In the data rows, zero lies at 4.5, halfway between 4 and 5.
Here is a table of points, one per row:
[3 6 4 5 4 1 4 4 2 5 2 5 4 4 1 5 4 4 9 2 6 4 5 4 5 3 7 4 4 3 6 4 6 3 6 5 4 5 3 7 5 3 4 6 5 4 6 2 2 1 3 5 2 8 2 4 6 5 4 4 6 4 3 5]
[7 3 5 4 3 5 2 4 4 4 4 8 3 4 4 6 1 9 6 6 5 6 6 3 5 2 7 5 2 4 2 2 3 5 2 2 6 0 8 0 3 5 5 3 3 4 8 3 4 6 5 4 6 1 5 4 3 4 7 5 6 3 4 3]
[6 4 1 4 5 5 2 8 2 5 6 3 6 3 5 4 4 4 5 3 4 2 4 5 6 4 7 6 4 4 6 4 4 5 3 2 6 4 7 6 4 5 7 5 3 5 8 4 2 4 8 6 2 5 4 4 4 5 4 4 7 6 5 6]
[5 4 5 6 7 3 4 7 6 3 5 4 5 5 5 5 6 5 5 5 5 7 2 6 3 6 5 2 4 5 2 4 5 6 6 7 3 7 4 4 5 6 3 2 3 4 5 7 7 5 6 3 6 6 5 2 3 4 3 3 6 4 6 7]
[2 5 6 3 7 4 4 1 4 4 2 7 1 5 4 4 6 0 3 4 7 6 8 1 3 4 4 4 7 6 4 6 6 0 6 5 2 4 2 5 3 5 4 4 4 7 4 4 3 6 8 3 5 5 6 5 5 4 2 4 3 4 3 5]
[7 1 5 3 4 4 3 6 3 4 5 6 6 3 6 3 4 5 6 3 6 2 7 5 6 5 6 5 5 3 6 5 5 3 3 4 6 2 5 5 3 4 4 5 3 5 3 3 1 6 7 4 1 6 3 5 6 7 7 4 5 5 4 6]
[5 2 4 5 6 5 3 5 3 3 2 6 5 4 5 8 4 5 3 5 2 4 5 3 6 3 4 6 1 4 5 3 3 6 4 2 5 3 4 3 6 2 4 6 4 5 4 3 4 5 6 8 5 2 5 4 3 6 5 4 4 4 5 2]
[4 3 5 2 3 7 2 7 7 5 4 5 7 8 2 7 3 4 2 7 5 4 3 4 5 5 3 3 4 4 5 5 8 5 1 6 5 6 4 5 4 5 5 4 3 5 4 7 2 3 5 4 4 4 5 5 4 6 6 4 3 5 6 6]
[2 7 6 1 7 4 5 3 5 5 8 3 5 7 2 4 4 4 3 6 6 4 7 5 4 5 2 4 2 3 7 8 2 3 7 5 5 4 5 5 5 6 3 7 5 6 3 6 3 3 3 2 3 5 4 7 9 8 7 4 5 6 4 6]
[4 7 7 4 3 6 8 3 6 3 5 3 3 4 6 7 7 4 5 4 6 6 4 3 4 6 7 3 7 6 4 4 4 6 4 6 5 7 8 4 6 6 5 1 4 2 4 7 6 5 6 5 6 5 7 6 2 0 2 7 4 4 4 6]
[8 5 6 5 6 7 2 6 5 5 3 7 8 4 2 5 2 7 7 7 5 4 8 5 7 6 4 4 7 3 5 3 3 5 2 3 7 5 7 3 4 5 4 6 3 7 7 4 3 5 5 4 3 3 4 5 5 6 8 4 2 2 5 3]
[3 7 3 6 4 7 7 3 6 4 4 4 2 4 1 6 2 4 6 5 3 7 5 4 3 2 5 2 5 5 5 6 4 5 6 7 5 4 5 3 5 4 4 5 6 3 6 4 6 7 4 2 9 5 6 1 3 6 4 4 7 7 5 3]
[5 6 5 6 4 4 5 4 6 8 3 2 5 3 7 4 5 4 7 7 4 3 3 6 4 7 4 4 6 4 4 2 4 4 6 5 5 7 1 3 7 5 4 4 2 4 4 6 5 5 4 6 4 4 7 3 3 4 2 3 4 5 8 2]
[6 5 3 3 6 6 4 5 4 3 6 3 4 4 6 9 5 6 1 3 4 8 6 7 4 5 2 1 3 8 3 5 1 3 4 1 7 2 4 6 4 3 7 3 3 3 6 4 8 6 7 6 7 4 5 4 0 3 3 5 5 1 7 5]
[7 3 0 3 5 6 3 5 3 6 5 5 6 4 4 4 3 5 3 2 5 3 5 4 4 2 5 5 5 6 7 5 6 8 4 3 6 5 6 7 4 2 6 6 5 6 5 4 2 4 5 8 5 6 4 3 5 5 4 7 5 5 4 5]
[3 3 6 6 7 6 5 6 7 2 5 5 6 5 7 2 9 2 5 5 5 7 1 5 3 4 2 8 4 7 5 6 6 5 6 6 5 6 4 6 4 4 2 2 6 2 2 6 6 5 4 0 6 5 7 5 3 4 3 3 4 3 4 5]
[3 5 6 2 2 6 6 6 6 6 5 5 6 3 5 1 6 6 5 4 3 2 6 4 5 5 5 6 6 5 6 4 2 5 4 3 2 1 4 4 4 3 1 2 8 2 2 1 4 3 2 6 4 6 3 9 6 3 7 5 5 5 3 5]
[6 3 6 6 6 5 6 4 3 6 4 3 5 7 3 1 7 2 3 4 3 4 3 8 2 4 5 3 5 4 4 6 2 2 5 3 6 6 4 4 3 3 3 4 5 6 3 6 7 8 3 3 4 5 7 5 5 3 4 2 4 1 6 7]
[2 7 6 4 6 2 7 5 4 5 4 2 5 1 3 3 4 2 6 4 2 4 3 3 3 4 8 4 3 3 5 7 3 3 6 6 3 6 3 6 5 4 2 5 6 4 4 3 5 2 6 6 5 4 3 4 7 6 4 4 9 6 3 3]
[6 4 1 6 4 5 3 4 3 4 4 4 5 3 5 7 3 7 5 4 3 5 3 2 4 3 1 5 3 4 4 1 4 3 5 3 6 4 2 4 4 2 6 6 2 2 5 5 6 4 3 7 4 4 5 3 3 5 4 3 3 4 4 3]
[3 6 7 5 3 5 6 3 6 4 7 5 3 5 5 4 6 3 3 3 6 6 5 6 6 5 3 4 7 5 5 6 5 4 6 5 3 5 5 5 6 5 9 2 6 6 4 5 5 6 4 5 7 3 5 7 4 4 6 7 2 8 6 8]
[6 5 5 6 6 5 5 6 4 5 5 5 5 6 5 4 8 5 4 4 4 7 4 6 0 6 4 4 5 6 2 3 4 5 6 4 4 7 5 6 1 5 4 3 3 4 5 8 6 6 3 2 5 7 6 4 5 3 3 3 6 3 4 5]
[4 9 5 6 6 0 7 4 3 5 5 4 4 2 1 5 6 4 6 1 2 3 4 3 3 5 6 3 4 3 5 7 2 6 7 5 4 7 6 6 7 5 2 6 7 5 4 3 4 2 4 7 4 2 2 2 7 6 5 3 7 5 0 5]
[6 6 3 8 4 2 4 3 3 6 2 2 4 4 6 6 3 6 6 5 3 4 4 1 3 3 5 5 4 6 7 2 4 6 4 4 6 5 3 0 6 3 3 8 4 3 7 4 4 3 1 4 5 3 3 3 5 3 3 3 3 3 0 1]
[4 3 5 5 3 5 5 6 4 5 4 3 7 3 6 4 4 5 5 6 5 4 6 4 8 3 4 5 6 5 7 2 6 3 4 6 6 5 3 5 6 4 7 4 6 2 5 2 3 6 2 4 5 7 4 6 3 6 6 3 5 3 5 4]
[7 1 2 2 2 4 3 2 3 5 7 8 4 5 6 6 2 7 5 1 7 3 7 5 5 2 4 2 2 2 2 5 4 2 3 2 9 2 6 4 1 3 5 4 3 7 5 4 4 5 4 5 5 6 2 6 3 6 5 8 4 5 3 4]
[6 4 3 6 3 4 5 6 2 3 2 2 5 4 2 3 5 5 5 4 4 1 5 5 7 4 7 5 4 2 7 5 5 4 3 4 7 5 5 6 3 3 4 6 3 5 5 4 3 4 5 4 1 6 4 5 5 1 5 4 7 4 3 3]
[2 4 7 5 6 6 5 3 6 5 6 6 2 1 5 4 2 3 3 5 5 3 5 1 3 4 5 5 3 3 3 6 6 3 5 1 2 5 1 4 4 4 3 8 6 3 4 5 2 7 6 6 5 2 4 3 7 7 6 4 3 8 3 5]
[7 4 4 0 2 4 3 8 8 9 6 8 2 8 5 6 5 7 1 8 4 4 3 8 4 9 7 8 4 0 0 3 8 7 0 3 5 2 4 3 0 9 7 4 4 3 1 8 5 5 6 5 2 1 8 7 7 1 7 7 4 5 4 4]
[2 4 5 3 7 4 6 2 4 2 6 6 2 6 5 4 5 3 3 7 6 7 5 6 7 4 3 6 5 5 4 6 5 2 6 7 3 2 3 6 6 4 6 2 5 8 3 2 5 6 2 5 7 4 2 5 4 5 5 5 4 4 6 7]
[2 5 4 6 3 3 7 4 3 4 5 3 4 3 5 4 6 5 7 2 8 5 2 2 7 4 5 7 4 6 5 3 3 7 4 5 2 3 5 4 7 3 4 5 8 3 1 3 6 1 3 5 3 6 4 5 6 3 4 8 4 8 3 5]
[3 6 6 3 4 4 5 2 7 2 8 8 5 6 6 4 6 3 3 5 7 5 7 4 4 5 2 6 7 6 6 5 5 7 6 6 5 4 4 5 5 6 5 2 5 4 3 2 6 6 6 3 3 7 5 7 2 4 6 5 3 5 5 6]
[4 3 4 8 3 5 4 6 2 1 2 3 6 6 7 4 6 5 7 2 2 4 0 3 4 3 5 7 2 4 3 4 5 5 5 5 3 5 3 1 4 4 4 7 6 3 3 6 5 3 2 3 6 5 6 4 6 5 0 4 2 4 5 2]
[6 3 6 7 5 5 4 6 2 1 1 3 7 5 4 4 4 5 6 6 0 6 5 5 7 4 4 4 5 1 6 3 5 2 6 6 6 7 2 6 5 3 6 6 5 4 4 3 4 7 2 3 3 4 4 7 6 6 6 1 1 2 6 2]
[3 5 4 4 3 4 7 3 6 8 6 4 5 4 7 4 3 4 4 6 4 3 6 6 7 7 2 3 7 5 6 5 3 5 7 7 2 5 6 3 9 8 5 6 5 2 6 6 6 7 5 4 5 4 7 4 5 6 4 2 5 5 8 2]
[2 4 5 3 7 3 6 3 7 5 5 4 2 4 4 2 3 5 4 6 3 6 4 6 2 8 4 5 5 8 3 8 4 6 6 6 2 4 6 2 5 6 1 2 8 6 7 4 8 4 6 4 6 5 0 4 6 5 5 7 6 6 6 5]
[4 5 6 4 7 2 6 4 5 4 6 2 3 5 4 5 6 3 5 5 6 7 2 6 2 6 6 4 1 7 3 3 6 6 6 6 2 4 4 6 5 5 3 3 4 7 4 5 6 3 4 3 3 5 2 2 5 3 3 5 6 6 5 6]
[5 2 4 6 3 4 3 4 4 5 6 4 2 6 5 3 4 3 2 4 6 5 5 7 6 4 4 5 8 6 3 6 6 6 2 4 2 5 7 8 4 5 6 3 4 7 6 6 5 5 6 6 5 5 5 4 3 5 3 8 4 3 7 7]
[4 4 2 4 1 7 2 6 7 5 5 5 6 9 2 5 3 5 6 6 5 2 4 7 4 5 4 3 5 4 5 7 8 7 2 5 4 7 4 6 3 7 6 6 3 5 3 5 1 1 5 3 6 2 7 4 3 5 4 4 3 4 4 5]
These points spread out most along one direction. Take the direction at right angles to it along which they spread out most. Then take the direction at right angles to both along which they spread out most. Go by this last direction. For each point below, how far along it does it lie, from 0 to 99? 50 is the average, and the first point above lies past it. One standard deviation of the points above along it is 16.
[6 5 5 6 6 5 5 6 4 5 5 5 5 6 5 4 8 5 4 4 4 7 4 6 0 6 4 4 5 6 2 3 4 5 6 4 4 7 5 6 1 5 4 3 3 4 5 8 6 6 3 2 5 7 6 4 5 3 3 3 6 3 4 5] 28
[8 5 6 5 6 7 2 6 5 5 3 7 8 4 2 5 2 7 7 7 5 4 8 5 7 6 4 4 7 3 5 3 3 5 2 3 7 5 7 3 4 5 4 6 3 7 7 4 3 5 5 4 3 3 4 5 5 6 8 4 2 2 5 3] 51
[6 4 1 6 4 5 3 4 3 4 4 4 5 3 5 7 3 7 5 4 3 5 3 2 4 3 1 5 3 4 4 1 4 3 5 3 6 4 2 4 4 2 6 6 2 2 5 5 6 4 3 7 4 4 5 3 3 5 4 3 3 4 4 3] 26
[7 4 4 0 2 4 3 8 8 9 6 8 2 8 5 6 5 7 1 8 4 4 3 8 4 9 7 8 4 0 0 3 8 7 0 3 5 2 4 3 0 9 7 4 4 3 1 8 5 5 6 5 2 1 8 7 7 1 7 7 4 5 4 4] 56
[7 1 2 2 2 4 3 2 3 5 7 8 4 5 6 6 2 7 5 1 7 3 7 5 5 2 4 2 2 2 2 5 4 2 3 2 9 2 6 4 1 3 5 4 3 7 5 4 4 5 4 5 5 6 2 6 3 6 5 8 4 5 3 4] 67
[3 6 6 3 4 4 5 2 7 2 8 8 5 6 6 4 6 3 3 5 7 5 7 4 4 5 2 6 7 6 6 5 5 7 6 6 5 4 4 5 5 6 5 2 5 4 3 2 6 6 6 3 3 7 5 7 2 4 6 5 3 5 5 6] 64
[3 3 6 6 7 6 5 6 7 2 5 5 6 5 7 2 9 2 5 5 5 7 1 5 3 4 2 8 4 7 5 6 6 5 6 6 5 6 4 6 4 4 2 2 6 2 2 6 6 5 4 0 6 5 7 5 3 4 3 3 4 3 4 5] 30
[4 3 4 8 3 5 4 6 2 1 2 3 6 6 7 4 6 5 7 2 2 4 0 3 4 3 5 7 2 4 3 4 5 5 5 5 3 5 3 1 4 4 4 7 6 3 3 6 5 3 2 3 6 5 6 4 6 5 0 4 2 4 5 2] 19
[4 4 2 4 1 7 2 6 7 5 5 5 6 9 2 5 3 5 6 6 5 2 4 7 4 5 4 3 5 4 5 7 8 7 2 5 4 7 4 6 3 7 6 6 3 5 3 5 1 1 5 3 6 2 7 4 3 5 4 4 3 4 4 5] 48
[4 3 5 2 3 7 2 7 7 5 4 5 7 8 2 7 3 4 2 7 5 4 3 4 5 5 3 3 4 4 5 5 8 5 1 6 5 6 4 5 4 5 5 4 3 5 4 7 2 3 5 4 4 4 5 5 4 6 6 4 3 5 6 6] 51
[5 4 5 6 7 3 4 7 6 3 5 4 5 5 5 5 6 5 5 5 5 7 2 6 3 6 5 2 4 5 2 4 5 6 6 7 3 7 4 4 5 6 3 2 3 4 5 7 7 5 6 3 6 6 5 2 3 4 3 3 6 4 6 7] 28
[3 5 6 2 2 6 6 6 6 6 5 5 6 3 5 1 6 6 5 4 3 2 6 4 5 5 5 6 6 5 6 4 2 5 4 3 2 1 4 4 4 3 1 2 8 2 2 1 4 3 2 6 4 6 3 9 6 3 7 5 5 5 3 5] 73
[2 7 6 1 7 4 5 3 5 5 8 3 5 7 2 4 4 4 3 6 6 4 7 5 4 5 2 4 2 3 7 8 2 3 7 5 5 4 5 5 5 6 3 7 5 6 3 6 3 3 3 2 3 5 4 7 9 8 7 4 5 6 4 6] 80
